128 stands for zero in the data rows.
Some points, each followed by its number:
np.array([47, 149, 81, 119, 110, 137, 86, 255, 184, 175, 134, 111, 99,
          110, 174, 114, 121, 53, 181, 86, 6, 140, 72, 97]) 0
np.array([146, 138, 150, 229, 145, 117, 117, 201, 125, 79, 92, 136, 164,
          163, 62, 187, 74, 154, 97, 113, 168, 149, 152, 183]) 1
np.array([227, 147, 106, 64, 154, 147, 129, 58, 79, 149, 147, 73, 132,
          128, 139, 106, 219, 119, 175, 128, 94, 158, 116, 85]) 2
np.array([17, 166, 184, 175, 91, 106, 203, 255, 191, 102, 62, 217, 126,
          90, 212, 153, 16, 56, 42, 182, 230, 146, 94, 248]) 3
np.array([178, 134, 160, 119, 164, 124, 162, 1, 63, 83, 131, 132, 188,
          153, 99, 131, 149, 185, 93, 166, 203, 138, 163, 147]) 4
np.array([93, 130, 139, 238, 135, 128, 80, 255, 193, 91, 76, 145, 135,
          161, 74, 181, 62, 144, 100, 118, 156, 130, 151, 184]) 5
np.array([0, 155, 195, 207, 100, 144, 126, 255, 197, 147, 89, 160, 89,
          85, 175, 168, 48, 45, 102, 138, 167, 129, 121, 245]) 6
np.array([146, 134, 125, 169, 102, 136, 134, 147, 143, 117, 125, 135, 144,
          133, 101, 130, 81, 143, 97, 133, 160, 116, 129, 141]) 7
np.array([64, 159, 176, 170, 133, 124, 162, 139, 92, 134, 132, 132, 123,
          157, 159, 169, 102, 90, 107, 118, 154, 142, 129, 163]) 8
np.array([150, 129, 171, 95, 160, 104, 172, 43, 74, 93, 136, 157, 144,
          134, 189, 122, 172, 111, 69, 196, 215, 129, 149, 179]) 9
np.array([130, 131, 95, 71, 122, 143, 119, 116, 121, 181, 138, 93, 101,
          104, 164, 87, 160, 109, 173, 106, 69, 139, 86, 71]) 10
np.array([195, 141, 151, 135, 152, 113, 168, 34, 84, 97, 125, 150, 167,
          160, 82, 146, 133, 183, 80, 165, 221, 127, 160, 158]) 11
np.array([208, 156, 124, 110, 179, 106, 107, 85, 98, 132, 130, 96, 156,
          117, 128, 102, 181, 132, 153, 146, 112, 135, 156, 119]) 12
np.array([0, 142, 191, 212, 100, 152, 118, 255, 191, 140, 89, 153, 87,
          83, 175, 180, 52, 45, 108, 134, 159, 130, 118, 234]) 13
np.array([176, 136, 134, 101, 143, 144, 115, 28, 91, 108, 134, 104, 169,
          150, 126, 107, 164, 179, 127, 170, 124, 156, 131, 124]) 14
np.array([52, 152, 68, 110, 112, 127, 87, 255, 183, 181, 132, 119, 98,
          105, 171, 112, 121, 48, 182, 79, 3, 126, 68, 93]) 15
np.array([89, 122, 139, 81, 109, 106, 158, 50, 108, 122, 155, 147, 133,
          123, 210, 87, 133, 117, 80, 148, 151, 119, 120, 127]) 16
np.array([208, 138, 167, 143, 154, 121, 168, 16, 75, 79, 107, 135, 178,
          160, 74, 145, 143, 186, 100, 156, 217, 128, 175, 158]) 17
np.array([51, 143, 80, 129, 122, 141, 80, 255, 183, 165, 130, 108, 111,
          97, 154, 121, 130, 62, 175, 96, 11, 128, 81, 101]) 18
np.array([182, 122, 143, 89, 169, 122, 181, 0, 46, 66, 131, 146, 192,
          167, 83, 139, 158, 198, 91, 167, 206, 128, 156, 132]) 19
np.array([79, 126, 91, 105, 101, 148, 124, 119, 141, 148, 150, 122, 123,
          121, 174, 90, 128, 106, 137, 104, 64, 133, 87, 81]) 20
np.array([137, 113, 123, 144, 156, 119, 92, 163, 121, 121, 138, 99, 121,
          123, 61, 135, 139, 129, 185, 104, 99, 123, 139, 121]) 21
np.array([136, 110, 106, 190, 118, 138, 90, 189, 174, 136, 87, 126, 128,
          140, 58, 147, 114, 159, 159, 86, 100, 115, 134, 114]) 22
np.array([183, 123, 124, 102, 133, 106, 157, 67, 101, 136, 130, 122, 152,
          127, 102, 126, 126, 146, 111, 116, 142, 117, 141, 108]) 23
np.array([210, 101, 79, 96, 144, 101, 108, 86, 139, 115, 128, 109, 144,
          144, 64, 111, 140, 176, 161, 107, 94, 105, 127, 65]) 24
np.array([202, 89, 103, 94, 159, 124, 109, 60, 108, 121, 137, 101, 136,
          164, 73, 113, 186, 176, 183, 115, 125, 128, 134, 71]) 25
np.array([201, 122, 113, 40, 134, 123, 157, 46, 66, 155, 143, 98, 149,
          119, 152, 102, 203, 125, 167, 116, 119, 134, 121, 72]) 26
np.array([129, 104, 112, 113, 154, 107, 83, 137, 150, 134, 138, 122, 118,
          95, 78, 112, 141, 129, 171, 108, 97, 97, 140, 106]) 27
np.array([151, 135, 175, 94, 169, 109, 168, 44, 68, 90, 145, 156, 141,
          133, 190, 125, 172, 121, 69, 197, 224, 136, 151, 177]) 28
np.array([214, 148, 114, 113, 174, 111, 101, 71, 105, 131, 134, 95, 159,
          141, 114, 112, 181, 151, 143, 148, 115, 133, 155, 120]) 29
np.array([110, 127, 120, 176, 95, 151, 119, 173, 163, 124, 109, 137, 128,
          123, 128, 122, 91, 127, 103, 125, 126, 121, 133, 138]) 30
np.array([192, 102, 162, 112, 161, 76, 148, 72, 120, 96, 130, 154, 157,
          124, 79, 154, 132, 146, 94, 128, 198, 78, 200, 148]) 31
np.array([74, 162, 157, 155, 111, 139, 152, 143, 106, 137, 130, 132, 117,
          135, 199, 140, 108, 78, 90, 147, 147, 141, 109, 152]) 32
np.array([161, 103, 114, 89, 131, 137, 126, 44, 90, 128, 149, 110, 145,
          147, 109, 109, 186, 168, 158, 119, 124, 130, 118, 75]) 33
np.array([100, 147, 156, 146, 97, 125, 187, 128, 115, 117, 116, 176, 124,
          142, 167, 170, 94, 119, 66, 150, 183, 137, 129, 164]) 34
np.array([207, 98, 147, 158, 200, 119, 81, 188, 122, 90, 129, 122, 142,
          101, 0, 170, 161, 166, 193, 120, 161, 106, 177, 175]) 35
np.array([60, 132, 124, 108, 94, 133, 153, 89, 130, 144, 156, 140, 126,
          114, 208, 86, 127, 106, 93, 131, 136, 126, 108, 109]) 36
np.array([140, 129, 152, 168, 116, 125, 129, 103, 132, 117, 126, 138, 150,
          117, 95, 139, 91, 151, 115, 134, 157, 139, 159, 142]) 37
np.array([37, 152, 78, 114, 105, 126, 85, 255, 190, 180, 135, 118, 83,
          105, 195, 107, 111, 49, 165, 95, 13, 138, 63, 100]) 38
np.array([255, 135, 116, 68, 185, 92, 139, 72, 79, 135, 102, 120, 165,
          124, 79, 125, 206, 135, 156, 134, 138, 126, 159, 71]) 39
np.array([147, 134, 127, 142, 99, 118, 150, 108, 124, 126, 128, 142, 136,
          137, 120, 136, 93, 135, 91, 127, 165, 121, 120, 128]) 40
np.array([49, 154, 84, 134, 114, 133, 82, 255, 186, 181, 133, 121, 101,
          100, 157, 124, 106, 62, 178, 91, 17, 136, 74, 109]) 41
np.array([107, 145, 134, 99, 118, 110, 165, 82, 110, 117, 153, 146, 140,
          134, 168, 110, 125, 118, 77, 134, 150, 123, 124, 120]) 42
np.array([58, 131, 132, 131, 89, 140, 145, 123, 141, 128, 147, 134, 125,
          108, 209, 87, 105, 97, 79, 144, 129, 120, 109, 127]) 43
np.array([107, 130, 164, 114, 139, 96, 162, 76, 96, 114, 138, 162, 133,
          125, 155, 138, 101, 122, 79, 145, 177, 114, 149, 141]) 44
np.array([135, 125, 89, 101, 152, 105, 100, 194, 158, 163, 119, 121, 126,
          106, 103, 122, 136, 108, 177, 89, 78, 101, 112, 85]) 45
New points follow, each followed by the numbers of its three nearest points above, smallest number first.
np.array([167, 106, 106, 81, 133, 129, 121, 40, 100, 136, 145, 109, 140,
          159, 123, 109, 172, 164, 164, 113, 107, 131, 117, 57]) 25 26 33
np.array([197, 94, 92, 103, 163, 105, 87, 101, 128, 115, 136, 94, 144,
          144, 42, 108, 153, 178, 170, 94, 95, 104, 146, 59]) 24 25 27
np.array([143, 140, 132, 151, 102, 129, 152, 104, 137, 124, 132, 141, 133,
          135, 118, 129, 82, 139, 95, 131, 156, 115, 125, 136]) 7 37 40
np.array([185, 123, 158, 150, 193, 137, 92, 144, 83, 90, 137, 105, 108,
          143, 24, 168, 176, 148, 186, 136, 177, 145, 170, 210]) 21 35 37
np.array([128, 137, 147, 88, 139, 127, 142, 84, 76, 131, 163, 107, 105,
          125, 161, 127, 163, 97, 130, 136, 134, 140, 124, 157]) 16 42 44
np.array([139, 116, 110, 147, 104, 135, 140, 87, 139, 156, 147, 137, 141,
          98, 107, 126, 95, 171, 153, 133, 117, 164, 149, 111]) 23 37 40
np.array([97, 132, 82, 107, 112, 147, 112, 127, 146, 148, 138, 118, 120,
          114, 149, 103, 116, 106, 158, 102, 60, 129, 94, 71]) 10 20 45
np.array([235, 146, 113, 64, 154, 147, 132, 49, 73, 145, 137, 80, 138,
          143, 133, 102, 210, 132, 176, 125, 106, 153, 129, 97]) 2 12 26
np.array([146, 105, 72, 82, 99, 175, 88, 87, 135, 170, 153, 86, 110,
          156, 142, 79, 161, 145, 186, 104, 51, 137, 96, 26]) 10 20 33
np.array([189, 113, 171, 108, 161, 74, 159, 79, 112, 93, 121, 182, 153,
          126, 79, 157, 123, 151, 83, 138, 212, 78, 200, 156]) 11 17 31
np.array([182, 109, 168, 115, 155, 79, 148, 92, 127, 103, 118, 176, 147,
          120, 83, 153, 116, 135, 85, 141, 205, 71, 198, 161]) 11 31 44
np.array([70, 149, 176, 160, 87, 127, 188, 152, 129, 130, 96, 181, 114,
          121, 184, 172, 74, 97, 60, 151, 176, 123, 127, 189]) 8 32 34
np.array([56, 116, 93, 58, 71, 152, 135, 89, 139, 186, 159, 125, 100,
          105, 215, 73, 130, 91, 135, 100, 55, 115, 84, 57]) 10 20 36
np.array([145, 118, 143, 176, 122, 134, 119, 108, 137, 135, 133, 134, 153,
          110, 81, 135, 90, 181, 140, 143, 153, 163, 169, 145]) 7 37 40
np.array([57, 136, 137, 136, 95, 145, 144, 139, 136, 127, 156, 140, 119,
          115, 198, 96, 115, 97, 79, 144, 150, 136, 109, 125]) 32 36 43
np.array([170, 98, 119, 76, 130, 139, 122, 35, 95, 127, 148, 102, 141,
          149, 122, 107, 179, 160, 152, 120, 113, 137, 115, 69]) 25 26 33
np.array([159, 83, 69, 103, 123, 134, 80, 111, 156, 103, 163, 110, 128,
          136, 76, 79, 153, 190, 155, 121, 78, 111, 132, 61]) 24 25 27
np.array([195, 108, 163, 102, 162, 78, 163, 67, 112, 102, 118, 167, 149,
          126, 80, 163, 123, 151, 83, 130, 198, 70, 200, 158]) 11 17 31
np.array([103, 149, 144, 143, 122, 125, 155, 126, 104, 132, 133, 135, 122,
          138, 185, 145, 112, 89, 90, 132, 128, 124, 123, 141]) 8 32 42
np.array([124, 112, 127, 87, 138, 114, 142, 49, 92, 143, 157, 117, 119,
          155, 111, 121, 159, 138, 153, 84, 113, 136, 125, 57]) 23 25 33
np.array([69, 138, 110, 140, 115, 137, 116, 144, 143, 128, 147, 136, 130,
          115, 146, 113, 114, 116, 119, 120, 90, 135, 99, 108]) 20 30 43
np.array([60, 150, 180, 155, 72, 123, 179, 141, 147, 128, 90, 197, 120,
          117, 192, 174, 48, 87, 64, 149, 171, 90, 136, 200]) 8 32 34
np.array([141, 121, 90, 75, 130, 146, 111, 112, 126, 169, 147, 90, 108,
          121, 149, 88, 161, 112, 175, 98, 67, 126, 91, 69]) 10 20 45
np.array([109, 134, 142, 124, 105, 123, 165, 95, 110, 129, 149, 136, 130,
          129, 172, 117, 111, 114, 83, 142, 151, 134, 117, 127]) 40 42 44
np.array([157, 119, 158, 93, 144, 92, 172, 58, 84, 110, 131, 156, 137,
          124, 145, 133, 130, 131, 82, 139, 184, 104, 167, 142]) 23 42 44
np.array([143, 123, 142, 115, 128, 107, 154, 70, 108, 118, 144, 123, 149,
          141, 122, 124, 117, 145, 99, 124, 147, 130, 146, 117]) 23 40 42
np.array([114, 116, 123, 221, 143, 140, 78, 243, 185, 124, 77, 138, 121,
          133, 42, 169, 109, 144, 171, 93, 111, 107, 150, 147]) 5 21 22
np.array([160, 101, 106, 79, 130, 137, 137, 27, 87, 139, 152, 107, 142,
          154, 136, 100, 181, 151, 158, 109, 96, 135, 117, 62]) 25 26 33
np.array([177, 112, 180, 158, 169, 100, 142, 95, 97, 94, 124, 143, 132,
          148, 71, 171, 137, 145, 113, 127, 213, 117, 194, 171]) 11 17 31
np.array([126, 134, 152, 197, 163, 142, 63, 255, 178, 93, 85, 135, 116,
          120, 97, 173, 114, 124, 119, 165, 142, 131, 153, 231]) 1 5 30
np.array([166, 112, 144, 99, 150, 122, 118, 51, 94, 102, 144, 109, 145,
          142, 118, 114, 171, 159, 137, 162, 143, 145, 146, 131]) 14 29 33
np.array([166, 107, 134, 162, 113, 141, 149, 108, 122, 148, 147, 145, 87,
          70, 42, 193, 101, 255, 197, 159, 147, 255, 205, 168]) 21 35 37
np.array([190, 88, 103, 102, 158, 130, 108, 64, 109, 117, 135, 101, 133,
          156, 76, 117, 181, 175, 176, 117, 121, 120, 146, 76]) 24 25 33
np.array([195, 99, 103, 118, 162, 150, 87, 68, 105, 100, 144, 92, 132,
          175, 71, 98, 186, 189, 167, 135, 106, 143, 135, 82]) 24 25 33
np.array([182, 110, 169, 121, 153, 69, 152, 87, 128, 96, 119, 183, 149,
          125, 77, 157, 118, 139, 90, 133, 219, 80, 205, 170]) 11 31 44
np.array([67, 159, 168, 129, 90, 144, 183, 135, 113, 152, 102, 161, 99,
          120, 229, 154, 103, 62, 78, 161, 169, 135, 98, 162]) 32 34 43
np.array([145, 131, 117, 121, 101, 132, 152, 99, 131, 131, 133, 132, 145,
          112, 115, 110, 110, 142, 99, 127, 149, 114, 122, 108]) 7 23 40
np.array([125, 115, 103, 184, 111, 135, 97, 215, 179, 143, 81, 128, 116,
          141, 101, 153, 104, 121, 137, 90, 100, 112, 126, 131]) 22 30 45
np.array([88, 146, 110, 134, 108, 177, 99, 131, 138, 151, 148, 87, 90,
          129, 181, 92, 134, 108, 145, 131, 73, 156, 90, 137]) 10 20 43
np.array([198, 86, 93, 116, 150, 158, 75, 80, 103, 100, 160, 82, 131,
          173, 60, 100, 200, 193, 180, 116, 91, 130, 142, 76]) 24 25 33
np.array([64, 134, 81, 106, 113, 130, 121, 148, 160, 157, 141, 135, 115,
          121, 153, 118, 107, 112, 136, 88, 40, 122, 94, 65]) 10 20 45
